(in the rows, 128 means zero)
Each path is a new rotation, seen through one point. The rows after it are directions, each followed by how far the rotation turns it, in degrees per step (0 if it stays put).
Each turn is a multiple of 5 degrees from 10 to 175, or 0.
path 1
[137 123 123 140 133 119 119 126 114 126 130 124]
[127 121 123 123 121 120 137 135 125 135 143 126]
[138 122 128 138 121 115 134 124 124 127 119 126]
[118 132 119 143 119 122 131 135 129 136 136 130]
[124 123 122 133 134 116 132 112 124 137 122 125]
[126 122 110 138 122 136 133 124 125 127 139 130]
[131 117 135 133 120 126 125 113 126 140 132 122]
[129 123 125 140 126 128 142 127 142 124 136 131]
[133 131 133 145 135 125 121 121 121 138 133 126]
[125 118 121 127 137 120 135 129 131 128 146 128]
Directions:
[129 131 126 134 125 132 120 131 124 128 130 128]	140
[128 126 131 130 131 136 127 121 133 128 131 129]	35
[133 124 133 126 117 130 129 130 130 126 128 127]	80
path 2
[133 136 130 120 127 115 128 131 133 133 144 135]
[137 141 130 127 123 118 122 123 132 142 125 128]
[129 141 121 124 127 118 121 137 141 126 129 126]
[139 135 126 112 132 121 123 120 138 129 129 130]
[142 134 116 133 127 126 125 125 140 130 119 128]
[138 129 115 125 134 124 129 130 141 122 136 134]
[145 131 123 129 131 124 129 116 131 137 134 135]
[137 136 119 140 126 121 127 136 134 133 136 133]
[134 136 129 120 128 115 127 130 133 133 143 136]
[137 141 129 127 123 119 124 124 133 142 124 129]
Directions:
[124 130 123 134 127 128 127 137 131 124 128 127]	135
[124 133 131 121 126 126 124 130 130 128 122 124]	45
path 3
[127 134 129 120 129 118 139 121 128 118 141 140]
[125 118 130 124 119 125 135 133 122 134 126 150]
[116 120 141 120 126 128 123 137 136 118 122 137]
[130 130 135 129 127 130 130 112 139 117 116 142]
[136 123 135 126 127 118 128 125 131 142 108 134]
[131 124 136 129 143 111 120 134 141 124 121 125]
[130 129 123 136 149 123 129 115 134 131 131 138]
[119 131 128 130 131 119 119 130 129 149 129 137]
[124 130 136 134 125 122 107 131 132 123 141 135]
[129 128 129 124 128 129 116 109 117 127 136 139]
Directions:
[133 128 125 128 133 130 128 129 136 130 121 126]	40
[126 137 125 126 126 127 134 122 129 132 127 130]	115
[130 129 134 128 121 134 122 123 131 129 127 127]	65
path 4
[128 133 131 116 125 130 122 123 139 144 126 131]
[118 136 134 119 129 134 118 121 121 135 125 126]
[126 142 128 125 134 139 131 128 127 142 129 127]
[116 136 134 128 140 134 119 133 136 132 129 123]
[125 132 137 135 141 134 123 127 121 135 131 136]
[129 134 135 130 134 128 124 130 142 137 134 142]
[121 132 142 121 132 128 118 124 130 124 130 141]
[130 141 135 118 127 133 132 126 123 133 131 142]
[123 140 134 115 130 128 124 137 135 128 130 129]
[123 135 137 121 136 131 128 139 115 129 127 128]
Directions:
[131 121 132 131 128 124 125 124 132 130 129 135]	55
[122 126 129 126 128 126 121 129 134 123 127 124]	140
path 5
[140 133 129 137 128 112 142 132 121 123 126 127]
[129 144 126 140 127 121 140 134 132 135 131 124]
[139 139 139 136 126 129 141 124 138 121 128 123]
[136 132 126 135 125 114 138 130 131 112 126 121]
[129 141 122 142 136 124 139 131 124 120 138 126]
[131 132 142 137 137 122 144 125 131 126 133 124]
[127 133 132 132 126 119 136 131 141 119 131 112]
[131 137 126 139 133 132 132 125 131 109 134 118]
[132 124 137 138 140 119 137 127 119 117 131 120]
[125 133 130 141 133 120 134 136 131 133 134 110]
Directions:
[131 129 133 129 132 137 129 122 126 127 129 132]	130
[126 128 129 131 133 124 131 130 124 137 131 131]	90
[130 126 132 129 125 128 121 134 130 128 133 134]	0
path 6
[125 133 142 136 131 130 140 135 130 125 132 117]
[136 136 136 126 118 118 136 122 129 142 126 129]
[137 136 141 121 122 134 130 137 124 119 127 117]
[129 135 125 127 122 122 134 133 110 141 126 127]
[118 133 140 119 125 131 129 140 126 123 117 132]
[120 128 127 119 129 128 125 133 125 149 127 120]
[126 144 127 123 120 140 120 135 135 127 125 135]
[125 119 123 116 121 141 124 125 120 137 135 128]
[112 135 127 141 120 138 125 135 128 123 133 134]
[122 116 137 127 124 134 126 121 130 140 133 139]
Directions:
[121 123 128 130 128 126 133 131 121 125 127 131]	80
[128 136 124 136 129 126 128 129 127 132 127 133]	145
path 7
[137 118 123 135 128 132 141 130 128 133 139 120]
[125 125 127 136 132 131 137 109 133 129 132 137]
[128 122 115 125 133 139 127 120 135 124 121 120]
[130 120 130 131 141 132 135 128 123 139 134 118]
[126 120 126 134 120 132 144 116 129 128 133 127]
[130 125 115 128 139 132 131 118 141 129 129 130]
[124 118 128 134 136 137 125 121 124 133 124 115]
[132 121 122 130 129 136 146 129 123 131 133 127]
[123 125 129 128 133 127 138 111 139 128 131 128]
[131 119 115 135 132 136 122 124 137 128 127 118]
Directions:
[123 128 137 130 130 125 126 121 126 131 126 127]	155
[126 128 125 126 133 135 123 128 122 128 122 130]	95
path 8
[119 125 137 126 130 119 117 126 109 127 132 130]
[127 131 130 134 128 113 116 119 114 132 133 132]
[121 139 130 128 139 115 119 124 116 129 133 137]
[115 127 132 124 137 118 117 124 112 125 128 129]
[122 124 125 136 130 115 118 118 112 126 131 127]
[120 135 122 134 141 116 122 122 116 127 133 135]
[111 124 126 128 141 122 122 127 114 125 132 130]
[118 119 123 139 132 120 120 122 111 126 131 128]
[124 128 120 140 138 119 126 123 117 129 138 134]
[114 125 127 132 144 126 127 131 116 125 136 136]
Directions:
[130 121 128 131 120 127 125 125 125 128 126 123]	110
